Some points, each followed by its number:
[-0.35 -0.87  0.36  0.35  0.63 -1.45 -1.19 -0.05 -1.47 -0.92  0.31  0.75 -0.80  0.22  0.87  2.14
  0.27  1.16  0.43 -0.29 -0.67 -1.97 -0.34  1.75 -1.11  0.82 -0.66 -0.29 -0.50 -0.86 -1.24 -0.43] 0
[ 0.19  1.25  0.11  0.27  0.55 -1.01  0.53 -0.18  0.91  1.07 -0.93  0.48 -0.42  0.86 -0.11  1.30
  1.19 -0.49 -0.28  0.09  0.33  1.14  1.42  0.06 -0.08  0.76 -1.19  0.28  0.50 -0.07  0.60  0.66] 1
[-0.97 -1.04 -1.49 -0.63  1.58 -0.58 -0.19 -1.03  2.23 -2.12 -1.00 -0.54 -0.10  0.21  0.86  0.36
 -0.44 -0.80  1.00 -1.46 -0.65 -1.57 -0.29 -0.29 -1.00 -1.82  1.71 -2.36 -0.31  0.66 -0.10 -3.40] 2
[ 0.82 -0.87 -0.03 -0.54 -0.39 -0.04 -0.82 -1.02 -0.87 -1.53  2.15 -0.47  2.13 -0.28 -0.34 -1.29
  0.19 -0.53 -0.91 -0.44  1.38 -0.67 -0.49 -1.26  1.75 -1.57  0.86  0.34  0.89  0.61  0.54  1.12] 3
[-1.49 -1.42  0.46 -0.56 -0.22 -0.84 -0.27  0.47 -0.70 -1.36 -0.18  0.33 -0.32 -0.53  0.73  0.42
 -1.10  0.90  1.08 -1.12 -1.15 -1.34 -1.49  0.17 -0.15  0.06  1.41  0.33 -0.62 -0.38 -1.13 -2.64] 4
[ 0.33  1.69  0.16  0.81 -0.22  0.08  1.18  0.29 -0.24  1.67 -0.68 -1.27 -0.13  0.05 -0.85  0.54
  0.01 -1.45 -0.66  1.02  1.10  2.38  1.88 -0.35  0.49  1.96 -0.88  0.07 -0.12  0.62  0.54  0.80] 5
[-0.65 -1.21  0.42 -0.54 -0.58  1.03  0.47 -0.91  0.05  0.24 -0.52  0.13 -0.19  0.12 -0.35 -0.17
 -0.23  1.38 -0.94  0.90 -0.23 -0.27 -0.65  1.24  1.67  1.55 -0.71 -0.26  0.59 -0.75 -0.77 -0.25] 6
[-0.95 -0.47  0.55 -0.49 -0.82  0.91 -3.31  1.18 -0.08 -1.67  1.98  1.08 -1.38  2.12  1.46 -1.49
 -1.64 -0.59  1.32 -0.58 -1.90  0.19 -1.28  2.16 -0.86  1.15  2.72  0.22 -0.17 -0.72 -1.53 -2.80] 7
[-1.90  0.02 -1.66  0.79  1.70 -0.20 -0.60  1.80 -1.31 -1.05 -1.00 -0.18 -3.02  1.00  1.20  1.43
 -1.13  0.50  0.87 -0.63  0.24 -1.38 -0.81 -0.27 -0.32  1.03  0.09 -1.18 -1.07 -0.64 -1.33 -2.87] 8
[ 1.96  1.04  1.06 -0.06 -1.54  0.47  0.55  1.13  0.33  1.92  0.95 -1.21  0.21 -0.48  0.58 -1.23
  0.20  0.91 -0.71  1.50  0.63  2.15  0.55 -0.16  0.72  0.74 -0.25  1.46  0.87  0.22  0.90  2.32] 9
[ 2.26  0.88  1.01 -1.39 -1.87  0.10  0.54 -0.77 -0.98  3.00  1.01  1.07  1.27 -1.10 -1.79 -0.68
  1.23 -0.05 -1.12  0.43  1.09  1.49  0.88  0.13  1.17 -0.25 -1.96  2.39  1.71  0.65  1.72  4.28] 10
[ 0.17 -1.64 -0.98 -0.21 -0.85 -0.73  1.26  0.09 -3.02  1.25 -1.07 -0.35  0.44 -0.38 -1.86  0.28
 -1.32  1.88  0.81  1.01 -0.37 -2.23 -0.85 -0.93  0.77 -2.05 -0.09 -0.53  0.93 -1.12 -0.20  1.22] 11
[ 0.88 -0.97 -0.96 -1.04 -0.80 -0.49  0.55 -0.58 -2.82  1.36 -0.52  1.39 -0.22 -0.46 -0.61  0.68
 -0.43  0.31 -0.57  0.49 -0.50 -2.74 -1.04 -0.23 -0.35 -1.68 -0.16 -0.96  1.40 -0.90  0.27  2.84] 12
[-0.17 -2.12 -0.14 -0.28  0.48 -1.13 -0.59 -0.68 -1.38 -1.05  0.50  0.91  0.06 -0.52 -1.16  2.29
  0.34  1.05 -0.16 -0.80 -0.52 -2.09 -1.88 -0.99  1.06 -0.26 -0.51 -0.35  0.47 -0.89 -2.41  2.19] 13
[-0.03  1.10 -0.25  0.27 -0.80  0.52  0.85 -0.12  0.03  1.29 -0.26  0.69 -0.71  1.47  0.60 -1.00
  0.11 -1.20 -0.08  1.45 -0.51  1.11  0.77 -0.60 -0.29  2.13 -0.87  0.68 -0.04  0.02 -0.09  0.97] 14
[ 0.24  1.79 -0.44 -0.26 -0.20  1.54  3.36 -0.10  1.86  2.67 -1.02  0.92  0.60 -0.56 -1.62 -1.06
  0.80 -1.90 -1.42  1.02  1.52  2.22  1.71 -1.05 -1.33 -0.20 -2.12 -0.79  0.69  1.30  1.72  2.53] 15
Which five points above are nearest to each new point, looking only along the 3 directions in which the numbered points spread most? Their numbers follow each, nearest first.
[ 0.07  1.03 -1.54  0.62  0.55  0.60  0.76  1.35 -0.16 -0.15 -0.86  0.49 -0.50  1.24  0.64 -0.61
 -0.85  0.44 -0.41  0.53  0.53 -0.65 -0.39  1.03 -0.77 -1.41  0.30 -1.31 -0.98 -0.15  0.81 -1.68] 6 0 1 2 8
[ 1.87  0.14  1.36  0.72  0.81  2.15  0.53  1.41 -2.14  1.88  2.40 -0.78  0.89 -0.35 -1.62 -0.21
 -1.62  0.80 -1.58  1.51  0.32  0.59  0.54 -0.84  1.08 -1.82  0.75 -0.06  0.77  0.05  0.96  3.07] 3 9 10 6 12
[ 0.08 -0.22  0.71  0.62  0.13  0.13 -0.19 -0.33 -2.33  0.04 -0.10  0.12  0.05 -0.57  0.20 -0.73
 -1.33  0.95  1.01  0.83  0.09 -0.88 -0.31  0.52  1.08 -1.82  0.87 -0.15 -0.78 -0.60  0.84 -0.57] 6 0 3 13 4
[ 1.01 -0.20  0.38 -0.14 -0.34 -0.64 -0.12  0.59 -0.13 -0.54  0.08  0.30  1.25 -0.99 -0.18  0.38
  1.34 -0.58  0.34 -1.28 -0.55 -0.78 -0.48 -0.49 -1.07  0.42  0.61 -0.55 -0.25  1.88 -0.33  0.25] 6 0 3 1 14
[ 0.02  0.95 -0.88  1.38  1.67  2.84  4.23  0.31 -1.53  4.00 -2.97  0.56  0.21  0.97 -1.94 -1.26
  0.18 -1.33 -1.84  1.17  3.15  0.52  2.65 -0.99  0.62 -1.50 -1.69 -0.74 -0.25  1.07  2.11  3.45] 15 5 1 10 14
[-0.90 -0.16 -0.41  0.23  1.14 -1.18 -0.77 -0.76  2.56 -2.12 -0.23 -0.07 -0.73  0.10  0.91  0.76
  0.98  0.54  0.90 -0.73 -0.50 -0.20  0.87  1.71 -1.14 -0.55  0.69 -0.49 -0.14  0.27 -0.09 -3.55] 8 2 4 0 6
[-0.06 -0.36  0.99 -0.54 -0.66  0.21 -0.69  0.62 -1.53  0.80  0.51  0.44 -0.50  0.21 -0.06  1.08
  0.29  0.81 -0.30 -0.24 -0.56 -1.05  0.20  0.39 -0.77 -0.19 -0.82 -0.15 -0.60 -1.58  0.31  0.94] 6 3 0 13 12
[ 0.36  1.01  1.51  1.27  0.16  0.79 -0.17  0.59  1.20 -0.19  1.30 -1.78  0.59  0.10 -1.44 -2.11
 -0.93 -0.75 -0.32  1.20  2.39  3.18  0.62  0.41  1.35 -0.46  0.22  1.04  0.89 -0.63  1.85 -2.01] 14 5 9 1 6
[ 0.56  1.07 -0.41  0.20  0.87 -0.07  0.39  0.37  0.36 -0.37  0.55  0.18 -0.50 -0.20  1.51  1.52
  1.19  0.65 -0.37 -0.51 -1.00 -1.11 -0.58  0.21 -0.50  1.19 -0.03  1.61  0.24 -0.32 -0.45  1.18] 6 3 0 1 14
[ 1.73  1.55 -0.51 -0.08 -1.24 -1.38 -0.66 -1.44  1.54 -0.19  1.68  0.17  2.43 -1.56  0.21  1.15
  2.24 -1.02  0.01 -0.62 -1.05  1.43  0.58 -0.48 -0.78  0.31 -1.22  1.88  2.45  1.46 -0.94  2.83] 9 14 3 6 1
[-0.27 -2.64 -0.39 -1.36 -1.94 -1.08  0.32 -0.08  0.75 -0.17 -0.80  1.42 -0.06  0.39 -0.50 -0.83
  0.25 -1.72 -1.09 -0.51  0.12 -1.27  0.11 -1.20  0.06 -0.33 -0.85 -1.13  0.02 -0.12 -0.28  1.77] 6 3 12 11 1
[ 0.67 -0.77  0.64 -1.80 -1.46  0.35 -0.79 -0.32  0.75  0.83  1.49 -0.16  1.17  0.25 -1.02 -1.46
  1.45 -0.56 -0.97 -0.84  1.20  0.81 -0.49 -0.39  0.64 -1.25 -1.60  1.99  0.23  0.22  1.04  2.20] 9 3 6 10 14
[ 0.88  2.12  1.26  1.17  1.37 -0.16 -0.28 -0.79 -0.27 -0.84 -0.19 -1.61  1.04 -0.82  0.43  0.57
  0.42  1.23  0.37 -0.44  0.20  1.72 -0.43  1.04 -0.82 -0.54  1.04  0.26 -0.89  1.62  0.66 -2.00] 6 14 1 0 5
[-0.61 -1.10 -1.81  0.81  0.87  0.47  0.32 -0.59 -2.91  0.41 -0.64 -0.31 -0.50 -0.73 -1.22  1.46
 -1.12  2.53  1.36 -1.47 -0.63 -3.47 -0.09 -0.43 -0.44 -2.07  1.88 -1.51 -0.45 -1.07 -0.06 -1.14] 13 0 11 4 12
